(in the rows, 128 means zero)
The rows of A fall into 4 groups, which share some directions, and each row is roughly a mix of its group's hidden directions.
A:
[[151 110 133  94 151 157 109 102  98 136 130 120 162]
 [147 115 114 142  95 119 139 102 105 169 166 123 122]
 [121 150 159  93 129 154 126 146 153 155 151 127  97]
 [116 120 132 125 150 123 101 145 136 173  97 138 168]
 [103 120 136 107 138 115 134 170 128 115 157 157  90]
 [134 116 132 125 110 115 144 136 183  85 152 138 122]
 [104 161 140 100 136 126 143 166 126 119 160 119  96]
 [143 109 109 113 132 128 141 105 110 182 155 144 108]
 [141 142 130 116 131 147 111  95 108 190 117 132 129]
 [114 124 108 180 122 100 133 132 127 134 131 173 112]
 [107 118 106 145 115  80 151 163 121 100 133 113 128]
 [129 127  98 102 170 136 153 119 101 166 135 126 114]
 [101 177 150 113 142 135 130 167 143 111 142 112 130]
 [115 134 140 129 157 142 107 142 138  88  80 131 151]
 [101 140 141 144 157 140 116 162 114  85  98 128 133]
 [149  85 133 143 102 125 128 118 135 104 172 136 152]
 [138 105  95 112 107  83 151 120 136 163 143 125 125]
 [143  86 151 159 105 152 120 128 161 140 150 143 130]
 [127 149 121 163 123 114 105 112 102 145 132 141 180]
 [108 118 146 114 110 117 114 155 109  98 109 134  78]
 [126  94 107 104 152 108 129 134 144 174 109 148 142]
 [146  94 145 126 125 145 110 120 179 118 104 134 157]
 [121 133 104 109 148 102 116 117 114 173  90 151 133]
 [ 97 139 135 119 137 107 136 180 142 128 167 145 121]
 [108 125 142 145  97 103 131 173 128  94 152 110 130]
 [113 112 126 152 121 131 132 147 113 159  83 108  90]
 [139 127 134  75 167 152 114 112 105 109 126 135 137]
 [117 104 152  95 123 137 129 163 132 105 135 126  81]
 [120 100 112 119 141 106 121 142 120 189 110 129 149]
 [108 132 152 164  98 136 131 165 118 117 147 112  94]
 [125 164 131  69 143 131 126 119 126 149 118 127  98]
 [108 166 118 144 136 104 119 137 142 173 102 138 151]
 [116 130 134 141 117 131 141 141 148 101 104 135  65]
 [111 116 103 115 130  85 131 150  92 168 136 133 132]
 [120 134 157 145 148 167  94 135 118 119  89 123 149]
 [131 138 146 167  99 137 127 125 157  86 155 146 121]
 [159 129 115 157 137 160 146  82 131 118 143 118 154]
 [146  76  98 114 116 103 144 111 134 158 115 125 120]
 [111 132 150 150 123 153 125 161  83 127 147  94 124]
 [157 113 106 138 126 137 154  89 124 129 178 137 129]
 [108 116 138 161 107 114 138 171 141  87 144 117 125]
 [124 128 121 100 174 140 139 134 130  73 124 141 119]
 [114 178 118 109 160 126 129 125  80 122 133 128 127]
 [146 128 127 147 115 142 103  85 110 159  89 125 142]
 [115 123 116 125 108  95 128 146  93 183 136 117 120]
 [106 109 144 112 137 121 117 174 168 147  98 127 131]
 [145 139 104 137 107 116 146  95  83 137 162 113 124]
 [105 144 128  96 140 107 145 169 150  91 126 116 114]
 [153 139 122 127 125 126 120  87 135 117 148 131 187]
 [105 147 140 152 110 115 119 156 112  75 115 121 112]
 [145 122 131 132 138 167 138 106 116 178 162 131 113]
 [115 127 144 114 126 129 127 152 115  61 132 126 102]
 [118 133 127  66 164 118 118 141 142 127 108 144 132]
 [145 120 123 101 101 105 134 119 121 142 184 117 153]
 [106 146 161 115 141 150  98 158 105 113  97 110 132]
 [135  78 133 144 105 129 127 141 158 169 118 111 138]
 [129 107 115 138  88  96 151 137 109 121 163 118  98]
 [101 176 114 144 116  88 130 142 101 140 113 121 119]
 [ 96 140 111 113 149 101 150 172 124 149 115 118 103]
 [109 106 124 163 104 108 137 165 103 156 137 107 116]
 [153 134 120 128 100 124 139  90 154 140 168 153 107]
 [112 120 120 118 152 114 115 152 118 187 111 129 155]
 [145 115 144 164  91 151 136 113 137  92 151 123 105]
 [106 136 124 119 119  88 111 149 133 177  98 143 125]
 [152  73 125 154 111 137 136 114 149 101 132 121 148]
 [124 121  95 103 145 102 157 129  98 141 159 142 100]
 [129 158 146 167  91 138 117 116 121 158 154 138 110]
 [114 148 135 183  99 121 135 146 116 101 152 114 127]
 [135 100 100 114 111  94 159 123 127 115 156 140  92]
 [123 137 107 179 118 104 141 119 107  91 141 149 122]
 [148 124 132 143  88 138 148 106 129  89 146 105  97]
 [118 106 144 119 109 131 137 159 123 145 170 130  81]
 [128  94 102 107 146 104 129 130 127 181 108 135 141]
 [122 106 113 119 105  89 130 145 101 173 155 124 129]
 [112 131 149 173 140 151 106 142 135  93 107 155 130]
 [158 137 143 111 128 165 111  76 141 114 110 132 129]
 [100 141 124 135 163 134 137 158 139 121  83 134  96]
 [114 113 145 123 127 116 123 165 188 125 134 149 138]
 [148 152 130 139 122 134 100  83 115 137 129 142 175]
 [132 157 126 134 145 139 100  95 114 149  82 148 141]
 [129 164 159 157 119 167 105 119 119 107 115 108 143]
 [114 120 124 125  97  84 127 147 101 106 151 147  98]
 [125 156 123 142 143 132 114 105  74 106 141 160 127]
 [106 157 137 110 136 109 133 162 147  91 159 148 117]
 [121 141 135 123 103  88 109 134 138  74 126 153 132]
 [128 126 140 133  91 106 134 137 157  74 147 135 109]
 [122 170 158 127 110 148 125 135 148 137 161 140  92]
 [121 171 115 130 111  94 141 118 159 109 138 156 104]
 [151 100 119  90 138 135 129 101  98 132 169 144 129]
 [151 157 139 138  97 141 131  94 141  90 161 125 127]
 [136 118 105  97 156 119 119 106 117 157  84 127 152]
 [127 126 115 173  90  94 118 122 119 159 116 125 149]
 [148 100 136 130 129 163 142 113 165  90 108 113 113]
 [119 125 138 138 127 139 138 151 184 138  87 112 109]
 [133 101 116 159  78  86 124 127 120 134 131 121 145]
 [107 185 143 127 153 142 111 142  96 123 128 121 144]
 [134 139 132  96 169 157 111 113 134 134  87 125 152]
 [132 120  99 122 127 105 136 110 108 191 130 142 118]
 [139 137 123 128 144 139 115 100 126  85  79 122 154]
 [104 155 102 126 143  84 136 144 123  96  96 132 131]
 [156 106 117 118 143 144 129  88 162 109  95 135 145]
 [ 97 117 146 131 127 124 121 187 121 158 120 103 125]
 [103 137 124 145 100  75 122 163 123 131 143 126 150]
 [120 157 118 146 160 133 116 112 129 136  70 139 143]
 [146 160 147  78 125 148 117 101 132 120 158 134 121]
 [131 110 128 152 107 140 159 138 116 135 174 108  92]
 [102 164 129 126 128 119 121 144  94 174 109 118 105]
 [145 100 135 139 124 164 159 130 162 112 159 106 115]
 [129 139 120 163 105 119 127 104  85 103 129 146  93]
 [129 119 131 131 101 103 122 139 107 135 191 138 149]
 [153 108 123 153 111 152 144  92 119 101 152 137  96]
 [154  78 109 142 111 122 145 109 148 125 121 103 155]
 [120 136 146 133 129 147 108 128 108  82  81 118 107]
 [132 123 121 104 119 130 171 140 153 125 149  89  93]
 [109 147 149 133 142 147 119 154 152 101  79 109 125]
 [146 122 107 151 112 111 122  96 103 145 150 126 175]
 [133 124 124 143 105 115 114 114  69 143 163 135 141]
 [148 109 124 173 109 146 144 109 162 122 110 100 143]
 [155  83 121 116 116 126 146 115 159  99 156 121 148]
 [145 111 129 141  81 113 133 110 142  79 137 128 109]
 [122 119  98 150 130  92 122 126 109 169 107 134 164]
 [114  95 131 163 136 133 132 163 102  88 128 111 142]
 [115 165 117 140 142 113 108 118 100 167  99 140 151]
 [164 108 113 106 117 131 150  88 138 119 170 130 123]
 [100 159 136 112 157 134 137 173 125 158 142 109 133]
 [118 126 139 128 113 119 102 128  87  83  93 129 108]
 [111 112 117 104 156 100 120 155 148 163 119 159 147]
 [149 155 120  93 130 117 119  91 128 139 152 133 170]]

Each list below has one row that fits no group; the rest each fit one group, if only roughly. Name that row.
  J_419: [154 131 120 145 144 155 127  89 128 129 117 111 179]
  J_694: [120 136 137 157 150 160 135 135 150  94  84 120 113]
  J_252: [127 115 133 117 163 149 117 134 124  94  83 110 158]
  J_960: [112 122 138 111 118 112 128 159  95 103 175 135 105]
  J_480: [140 101 106 112 137 135 171 122 131 140 157 124  84]
  J_254: [110 150 157 131 114 122 118 163 170  89 128 122 134]
  J_304: [139 138 132 167 139 163 121  99 139 108  84 126 140]
  J_234: [108 151 114 160 135 112 121 137 102 165  90 114 146]
  J_98: [111 112 111 135 125 104 127 144 104 179  93 127 107]
  J_959: [150 140 138 165 116 164 119  84 112 107 142 141 127]
  J_664: [156 136 113 119 133 127 122  78 138 154 142 147 167]
  J_239: [136 111 124 176  82 119 137 117 118  99 130 115 112]
 | J_664
  J_518: [163 137 127  98 116 140 129  80 141 109 136 107 156]
  J_916: [104 147 149 126 101 104 125 171 166 111 127 111 127]
  J_614: [158 102 112 112 126 123 118  83 148 141 107 139 162]
  J_667: [148  69 114 135 114 127 146 115 151 156 135 138 109]
  J_818: [143 143 141 129 118 162 113  94 118 149  82 109 109]
  J_195: [138 137 113 160  79  93 141 111 124 117 153 114 137]
  J_605: [149 113 122 137 117 117 115  99 162 102  93 132 167]
  J_822: [139 103 135 114 106 116 128 126 189 105 103 123 133]
  J_175: [121 141 129 152 126 111  97 127 132 141 102 132 189]
  J_714: [110  96 120 144 121  93 122 158 120 145 155 168 125]
  J_145: [104 170 139  92 166 134 111 145 112 117 113 142 122]
  J_358: [149 136 109 136 144 146 127  75  86 121 125 148 121]
 | J_175
  J_750: [132 123 120  82 134 132 141 124 135 159  98 111  85]
  J_282: [129 142 104  69 152 110 154 126 137 122 116 110 115]
  J_800: [152 125 114 109 149 135 112  83 104 142 118 134 170]
  J_455: [148 106 119 101 144 141 160 120 157  93 163 128 120]
  J_59: [109 132 128 154 132 129 135 146 128  94  83 129  84]
  J_220: [121 110  96 119 160 113 136 129  88 171 132 146 126]
  J_320: [134 151 137 159 158 180 121 108 102 135 131 136 132]
  J_826: [145  91 104 142 131 139 148 106  95 168 142 127 109]
  J_238: [117 141 129 103 123 104 148 154 165  89 154 135 111]
  J_20: [ 97 145 138 167 136 135 142 176 134 102 127 110 117]
  J_718: [124 135 151 136 131 131  83 127 148 117  94 151 170]
  J_855: [112 166 120 101 137 117 148 140 105 150 155 125  88]
  J_399: [114  86 124 127 132 110 147 169 137 102 160 140 111]
  J_530: [115 134 136 166 124 153 147 151 133 113  99  86 106]
 | J_59
  J_279: [151 116 140 169  98 155 116  92 113 101 124 130 119]
  J_691: [118 131 152  96 150 150 117 156 139 102  97  96 142]
  J_584: [117 121 134 114 126 115 113 150 144 169  90 100 161]
  J_271: [153 127 138 140 125 172 127  90 156 136  94 115 116]
  J_774: [118 174 144 126 133 128 111 127 128  71 133 150 131]
  J_730: [160 124 113 130 121 134 138  72 147 126 147 162 116]
  J_235: [118 124 122 117 134 129 142 144  92 176 163 128  96]
  J_126: [128 153 127 178 120 140 130 120 129 174 129 110 155]
  J_520: [127 135 140 131 140 157 107 112 122 145  69 138  99]
  J_543: [112 177 140  96 141 117 112 141 141 100 103 120 149]
  J_281: [154 113 127  86 117 125 127 101 178 146 124 129 141]
  J_880: [103 146 140  96 139 111 124 168 167 123 100 123 125]
  J_558: [121 111 137 126 139 144 131 157 156 187 122 106 141]
 | J_271
  J_782: [111 132 129  81 148 114 138 153 155 123 139 155  95]
  J_936: [125 123 126 118 129 120 146 137 167  71 111 131  98]
  J_554: [139 129 118 118 129 115  95  93  87 141  95 140 153]
  J_662: [124 138 143  99 164 156 132 144 161  87 112 121 128]
  J_39: [141 116 116 164  97 107 115 107 110 152 119 115 169]
  J_10: [158 115 125 151  91 127 125  87 150 115 102 112 144]
  J_321: [134 115 112  75 120  96 144 133 131 156 161 123 123]
  J_901: [117 137 125 113 137 117 157 152 163  91 157 142  97]
  J_58: [152 146 128 132 112 139 108  81 113 157 114 114 163]
  J_334: [141  82 132 129 102 110 121 126 174 113 127 157 130]
  J_335: [140 122 113  88 128 120 150 115 127 164 170 134 103]
  J_633: [140 110 150 136 135 180 126 129 139 160 127  92 147]
 | J_10
  J_865: [139 145 121 111 161 145 121 108 124 170 131 125 175]
  J_658: [107 152 138  88 164 125 127 164 137 106 139 122 151]
  J_795: [147 132 113 119 112 115 140  90 115  74 131 137 103]
  J_949: [140 140 108  72 130 111 150 110 128 157 146 121 107]
  J_684: [140 110 125 184  93 138 145 117 152 135 121 107 120]
  J_568: [125  78 132 139 104 119 145 161 131 116 161 119 105]
  J_125: [136  78 133 122  91 123 134 138 116 150 147 114  93]
  J_659: [101 138 135 125 146 132 145 178 129 160 165 117 119]
  J_442: [142 144 147 135  95 139  96  97  96 162 142 128 137]
  J_677: [118  87 120 116 113 103 148 161 116 116 156 125  93]
  J_223: [105 172 160 140 121 134 102 159 124 117 120 109 154]
 | J_677
  J_650: [153  82 128 108 118 147 139 111 133 164 159 126 112]
  J_537: [142 102 117  84 131 116 122 114 113 176 149 142 133]
  J_725: [142 148 125 136 131 157 150 100 104  95 157 124  93]
  J_496: [116 164 162 131 115 144 122 153 159  92 130 103 133]
  J_671: [116 139 147 155 113 150 136 143 114  96 143 128  75]
  J_888: [ 98 151 143 151 107 109 108 164 106 165 132 125 129]
  J_204: [119 133 121 127 109  99 154 145 166 120 158 147  90]
  J_120: [151  91 129 123 109 127 131 111 185 115 106 127 130]
  J_429: [124 134 162 170 128 181 121 142 145 134 134 117 129]
  J_573: [117 191 150 111 146 152 117 127 125 113 126 135 109]
  J_786: [103 135 121  94 137  78 116 163 130 137 126 142 150]
  J_784: [104 142 139 159 135 124 122 155 149  76 110 146 122]
  J_593: [123 125 116 136 160 144 126 126 127 176  77 118 135]
 | J_593
  J_604: [111 141 112 119 148  99 108 134  75 149 128 153 145]
  J_113: [109 149 146 135 131 133  98 146 126 146  73 108 149]
  J_601: [132 163 132 118 113 115 110 102 114  72 108 133 130]
  J_61: [116 139 140  94 165 145 134 156 174 115 115 121 135]
  J_315: [114 155 156 146 136 168 107 134  90 118 112 124 104]
  J_30: [167 100 132  98 108 137 123  88 145 119 151 126 147]
  J_325: [122  92 125 147 106 104 142 160 127 118 176 122 139]
  J_935: [110 143 153 122 117 114 107 163 172 111 110 122 157]
  J_91: [ 99 166 135 139 151 139 125 152 118 140  88 125  97]
  J_77: [116 155 158 134 108 133 131 158 162  89 141 104 126]
  J_291: [127  97  87 130 140  92 140 123 105 165 113 139 134]
  J_467: [157 110 133 140 138 157 118  97 135 105 144 134 177]
  J_488: [142 107 139 159 131 150 119 113 158  80 116 145 149]
 | J_467
  J_622: [127 172 134 126 120 123 101 110  91 164 138 132 152]
  J_297: [122 109 135 140 144 143 113 144 146 185 104 124 158]
  J_534: [108 125 103 153 134 101 135 146 112 168  86 114 129]
  J_172: [126 148 116  92 143 126 133 122  83 172 136 110 120]
  J_420: [128 166 157 153 129 174 109 116 101 132 143 130 121]
  J_829: [145 116 122 138 120 131 149 118 125  78 180 124 141]
  J_368: [157 121 130 140 143 182 135  84 130 127 117 123 115]
  J_550: [132  92 130 156 101 128 130 135 111 178 156 120 124]
  J_631: [148 133 156 160 104 173 108  97 120 115 133 120 131]
  J_660: [134 143 139 102 126 127 130 124 176  72 122 133 127]
  J_895: [144 145 150 164 116 171 107  93 113 141 134 139 128]
  J_799: [134 103  96 128 152 102 123 110 139 142  89 153 157]
  J_351: [152 121 118 154  97 131 145  98 134 167 165 122 125]
  J_192: [142 143 134 128 156 165 122 112 111 147 149 112 176]
 | J_351
  J_300: [146 112 119 127 135 135 134 115 162 174 132 113 174]
  J_748: [141 101 117 106 146 126 116 111 154 146  80 132 159]
  J_208: [132 114 132 161  98 133 129 113 118  95 102 128  81]
  J_759: [103 149 139 116 129  99 110 163 109  80 121 126 141]
  J_202: [121 129 121 107 129 115 132 135 115 179 165 156 100]
  J_621: [148 110 140 136 117 143 131 121 168  87 136 109 167]
  J_180: [ 92 159 138 146 151 132 113 162  92 127 104 131 119]
  J_645: [116 136 114 100 126  84 142 144 138  99 156 157 107]
  J_712: [110 135 110 105 143 114 155 159 105 164 148 102 111]
  J_105: [148 143 156 132 114 178 126 103 141 100 122 103 115]
  J_460: [140 115 123  90 149 144 147 116 129  84 148 139  94]
  J_939: [145 115 125 179 108 130 122  97 145 106 135 161 141]
  J_764: [114 158 143 112 150 160 142 144 140 113 102 106  90]
  J_720: [147  76 123 147 100 134 149 124 161 143 131 113 111]
 | J_621
